One turn moves every row onto another: examples first, then more rows asked:
garop: [-1.36 -0.66 -1.52  2.40 -2.16 -0.65  1.69 -0.52  0.94  0.14 -4.07 -1.14
  0.93  3.75  2.29 -0.93 -1.95 -1.54]
kabo: [-3.54 -0.85 -0.71  1.30 -1.92  3.02 -2.57  2.10  0.24 -0.23  1.18  0.05
 -1.99 -2.44  1.91  0.04 -0.04  1.09]
mene: [-0.74 -0.75 -0.40 -1.64 -0.44  0.17 -1.12  2.67  1.70  3.35  0.56 -0.28
  3.61  1.62  0.06 -2.65 -0.17 -2.02]
som: [ 1.63 -1.27  2.49 -0.12 -1.03  1.37 -0.76 -1.10 -1.08 -0.04 -0.62  0.16
 -3.33  2.09 -0.27 -1.01 -3.53  1.41]
bub: [ 1.47 -1.70 -0.06 -1.67  0.92 -0.74 -0.35  0.11  2.98 -1.56  1.34  0.95
  0.06  0.95 -1.69  0.41 -0.25  2.31]
zivo: [ 0.62 -4.16 -3.15  0.84 -0.72  2.67  1.91 -0.16  2.30  1.25 -2.38 -0.10
  0.53  0.33  0.33  1.21  1.84  0.18]
tifi: [-2.29  0.93 -2.26  1.86 -3.23 -0.08  1.69 -0.52 -0.98 -2.38  3.05  0.39
 -0.17  3.25  1.72 -1.04 -0.49  1.46]
nunus: [ 1.30 -0.84 -0.45 -0.94 -0.54 -2.10 -1.02  1.48  1.99 -0.52  2.49  2.03
 -0.25  0.89 -0.50  1.19 -0.10  1.96]
Zal: [ 0.23 -0.95  0.29 -0.75 -2.11  2.81 -0.27 -3.05  0.09  4.34  2.23 -0.57
  0.45  1.32  2.00 -1.53  1.75  0.73]
vefo: [ 1.23 -0.58  1.95  0.96 -2.23  2.34 -2.26  0.24 -2.80 -0.12 -1.54  0.27
 -2.07  1.98  0.47 -0.64 -3.26  1.64]
guz: [-3.89 -0.49 -0.82 -1.46 -1.43 -1.20 -0.70  1.56 -0.33  1.26 -1.02  0.73
 -0.65  0.69  3.98  1.10 -1.40  3.08]
tivis: [-1.61  0.05 -0.07 -2.47 -0.09  1.61 -0.73  0.83  0.99  2.99 -0.17 -1.38
  3.94  1.61 -0.12 -2.08 -0.35 -2.67]
fofi: [-4.43  0.06 -1.19  1.52 -2.83  2.27  0.38  1.96  0.15  3.12 -1.96 -0.66
  0.51 -0.83  3.45  0.51  0.34  0.24]
sor: [ 1.40 -0.72 -0.62 -1.18 -1.12 -1.91 -0.43 -0.33  3.37 -1.35  1.31  1.91
 -0.27  0.34 -1.87 -0.19 -1.42  1.30]
bina: [-2.78 -3.55 -0.60 -1.35 -0.47  0.88 -0.84  2.41  0.68  2.45 -1.69  0.25
 -2.07 -1.15  3.15  0.25 -1.49  1.16]
nugov: [-4.26 -2.14 -1.47 -0.65  0.19  0.82 -0.80  4.07  1.32 -1.04 -2.03 -0.03
 -0.41 -0.74  1.16 -0.48 -2.18  0.46]
nug: [-1.78  2.00 -0.95  1.20 -2.95  1.30  1.51 -2.04 -0.42 -1.66  3.28 -0.35
  1.22  2.89  0.89 -1.22  0.62  2.50]
Seza: [-1.96  1.23 -0.89  0.81 -2.93  1.15  1.73 -0.54 -0.91 -2.86  3.88 -0.81
  1.14  2.11  1.30 -0.57 -0.30  2.44]
zezer: [-0.89 -0.71 -1.28  0.44 -2.63 -0.61  1.73 -2.64  1.24  0.22 -4.06 -0.76
  1.42  3.46  1.66 -2.24 -2.74 -0.09]
mopor: [ 1.41 -3.36 -2.13  0.91 -2.01  3.20  2.06 -1.52  2.85  0.22 -2.69 -0.22
  1.11 -0.58 -0.85  0.14  0.73  1.57]
Ripu: [-1.38  0.36 -0.39  1.84 -1.75  5.08  2.28  1.25 -0.63 -1.24  0.67 -0.93
  0.36  1.21 -2.90 -2.37 -0.99 -1.01]
tolof: [-1.47 -0.72 -0.64  0.92 -1.37  5.32  2.27  1.90 -1.40 -1.68 -0.34 -1.31
  0.11  0.73 -2.32 -1.19 -1.83 -1.24]
sokev: [ 1.99 -1.28  2.48 -0.05 -2.87  1.69 -1.28 -0.57 -0.99  0.46 -1.38  0.15
 -1.55  1.15 -0.27 -2.39 -4.24  1.75]
Buvi: [ 0.12 -2.36 -1.07 -0.67 -2.12  3.31 -2.29 -2.62 -1.13  2.74  1.78 -0.07
  0.02  1.05  2.84 -1.18  1.59  1.51]
zarup: [ 0.36 -1.61 -0.63 -1.26 -3.51  3.63 -0.31 -3.17 -0.81  3.48  1.35  0.00
  1.11  0.72  1.66 -2.37  0.72  2.15]
kop: [-1.14 -0.75 -0.79  1.29 -1.88  4.64  1.82  3.93 -1.67 -0.22 -0.43 -0.48
  1.26  1.30 -2.11 -2.24 -1.54 -0.68]
vaza: [ 0.96 -0.59  2.32 -0.03 -1.69  1.48 -1.35 -1.61 -2.01  0.19 -1.00 -0.38
 -3.10  1.71  0.95  0.23 -3.63  0.44]
neni: [-2.01  1.60 -2.74  0.73 -3.97  0.76  2.37 -2.47 -0.01 -1.83  2.38  0.86
  0.75  2.32  0.04 -1.34 -0.16  1.65]
Dopu: [-5.02  1.51 -0.37 -0.59 -1.98  1.31 -0.98  2.43 -1.84  2.03 -1.27  0.67
 -0.95  0.39  2.13  0.08 -1.96  0.15]
Sume: [ 1.38 -1.18  0.55 -2.58  0.56 -1.12 -1.06  0.82  1.96 -0.88  1.40  0.73
  0.59  0.53 -0.95  1.68 -0.84  2.17]
Zim: [-0.28 -1.86 -0.62 -0.74 -2.22  2.94 -0.50 -3.04  0.14  3.04  2.97 -1.10
  0.05  0.38  2.92 -0.65  1.78  0.25]
Bar: [ 1.08 -3.72 -1.27  1.67 -0.70  3.19  3.24 -0.13  3.28  0.26 -1.40 -1.40
  0.68  0.03 -0.68 -0.21  1.27  0.72]
ziv: [ 0.79 -3.99 -1.59  0.81 -0.65  1.98  3.51  0.45  3.17  0.49 -1.63 -1.39
  0.46 -0.25  0.22  1.42  0.70  0.04]
voson: [-0.62 -0.23  0.63  1.02 -1.62 -0.74  2.65 -1.25  0.66  0.49 -3.69 -1.58
  0.92  4.33  1.80 -1.42 -2.88  0.41]
Mal: [-3.74 -1.89 -1.17  2.35 -2.02  1.46 -0.15  2.41  0.94 -2.15 -1.26 -0.95
 -1.18 -1.02  3.22 -0.02 -1.30  2.38]
bobo: [-0.99 -0.01 -0.48 -2.47 -1.72 -0.14  0.38  0.62  1.73  3.45  0.83  0.38
  2.85  1.65 -0.75 -3.84 -1.46 -1.92]
Dudu: [-0.30 -0.01 -0.37  1.11 -3.20  4.35  2.48  2.31 -0.23 -0.07  0.61  0.08
  0.90 -0.05 -3.33 -2.66 -1.78 -0.34]
dumuf: [-4.50  0.58 -1.88  0.28 -1.60  1.34 -1.66  2.34  1.63  0.65  0.38  0.14
  1.62 -1.52  2.05  0.77  1.52  1.13]
zavel: [-1.28  0.39  0.47  1.38 -2.30 -1.01  2.50 -0.43  0.63  0.38 -2.93 -2.30
  1.80  3.58  2.68 -0.83 -2.76 -0.83]
Nedaf: [-1.24  0.45  0.16 -2.42  0.11  0.54  0.16  0.29  1.40  3.51 -0.66 -0.51
  3.20  2.80 -0.79 -2.60 -0.67 -2.20]

dumuf -> fofi
mene -> garop
voson -> som
Now find these:
zezer -> sokev
Seza -> Zim

